In the data rows, the value 128 means zero.
Some points, each followed by its number:
[ 83 168 123 158  49 103 134 125 118  73 136 142 169 116 167 106 123 150 118 125 174 153 178 189  81  71  55 143 170 122 121 176] 0
[ 83 230  84 176  87 111 140 130 125  70 176 169 116 119  91 112 206 230 150 147 152 157  78  81 113 111  44 132  76  28 198 131] 1
[ 88 215 115 152 112 130 209 142 125  29 142 120 121 153 174 118 106 165 140 134 118 199 141  81 102  91  86 135  90 125 132 123] 2
[255 115  90  44 196 161 122 102 124 143  91  64   0 144  86 114 137  72  78 118  86  35 163 211 119 178 193 112 141 136 166 153] 3
[  0 241 166 205  56 144 181 149 130  23 173 194 243 119 159  76  94 243 151 115 197 255 136  25  70  47   0 104  94  96  90 115] 4
[243   0 124  43 237 187  75 125 118 255  87  34   0 136  72 172 141  34  99 118 120   0 126 155 253 171 255 114 105 125 126 177] 5
[216  24 165  70 176 108  85 128 141 193  88  37  36 164  80 119 142  25 131 116 112  18 142 111 169 234 209 119 178 197 199 135] 6
[  0 242 149 255  13 135 130 145 121  23 162 173 221 103 255 111  63 255  96 121 117 255 138  45  79  42   0 191 190  50 128  62] 7
[255   0 151  41 255  90  76 125 125 232 106  73  23 136  55 143 190   0 109 130  90   1 130 255 127 132 255 137 107 215 128 149] 8
[189  33 160  74 133 147  82 105 118 250 122  60  11 148  49 207 147  18 118 138 125   0 104 160 194 204 226 102 188 255 119 110] 9
[178  67 118  63 238 129 130 130 136 151 103  60 123 140  87 153 140  78 127 127 118  69 115 196 163 233 157 121 167 106 133  99] 10
[  0 227 161 167  16  89 180 105 120  13 215 224 255 107 255 107 138 233 143 129 174 244 171   0  59  55  11 113 123   0 171  81] 11
[  0 255 130 203   0 205 107 137 126   0 111 248 255 109 149  99  80 187 138 125 162 204 141  55  73  70   8 106 108   0 128 123] 12
[ 25 209 171 244  27 140 147 105 135  16 135 102 255 121 210  86  67 255 128 122 112 255 108  75  77  67   0 142 139 120  90 170] 13
Which point above is nearest to each new point by angle? Its number follows each.
[112 153 135 178 100 107 152 113 112 113 140 204  89 153 127 112 114 141 147 120 130 188 140  99 109  47  60 102 174 165 178  37] 7
[134 142 142 148 130 169 102 122 133 109 122 111 200 116 158 100 138 131 122 125  95 215 136 104 133 135  82 152 142 116 105 105] 13
[131 151 139 123 198 107 120 126 136 167 137  61 189 121  92 194  90 156 104 128 144  92 125 129 127  94 108 118 131 114 157 125] 10
[  7 217 120 177  88 167 102 139 133 106 112 186 150 110 195 111 128 255 127 129  79 255 168  61  70  67  31 135  94  67 136 101] 7
[108 176 100 226 129 130 155 156 128  45 154 163 126 120 155 123 112 201 134 123 141 199 130  51 105  43  45 110 113 139 120  93] 4
[210  32 170  98 255 106 109 124 139 193  97  94  59 102  72 149 180  61 121 111 104  58 140 163 111 195 185 116 143 180 155 142] 8
[ 73 157  24  97  85 155  87 130 131 148 134 231 255 127 136 125  98 176 107 153 115 216 144 152 114  56 152 141 142   5  25 118] 12
[129 170 131 121 109  99 166 113 141 120 111 208 111 118 130 131 127 135 136 140 124 101 177 171 101 165  94 128 120  89  57 122] 0
[118 137 167 108  96 118 111 133 150 149 159 129  63 104 103 148  78 152 127 138 138 128  69 160 171 131 115 157  91 139 162 121] 9
[ 31 146 226 168 149 196 129 102 117  54 130 189 171 124 106 127 149 173 125 106 185 255 134 104  86  85  44 134  64 190  76 148] 4
[132 166 123 113  78 109 147 121 125 133 152 160 162 110 113 119 145 120 106 118 188 144 129 125 100 115 113 153 187  55  57 124] 0
[105 162 161 114 104  93  97 135 123 122 120 171 153 134 143 116 124 130 199 155 119 122 109  58 148 101  62 117 164  90 207 162] 11
[ 61 125 120 174  36 149 150 122 132 124 128 119 182 128 132 126 101 176 144 129 154 173 131 132 133  99 110 134 128 115 133 137] 13
[230  30 151  56 175  91 114 149 138 175 127  75  40 135  53 121 129  60 145 144 106 121  95 201 139  89 210  88 132 244 165 143] 8
[141 135 180 162 158 146 165 133 143 101 107 164 134 150 105 121 116  81 131 118 127 113  94  90  94 156 144 124 149  60  81 189] 12
[184  75 132  82 229 129 129 146 111 129  86  68  71 125  89 136 135 106 132 147 177  51 140 175 145 121 158 148 165 195 152 125] 8
[111 110 107 123 124 114 143 112 114 150 120  84 128  97 115 130  63 112 128 181 116 151 118 251 111 131 120 185 187  86 128  77] 10
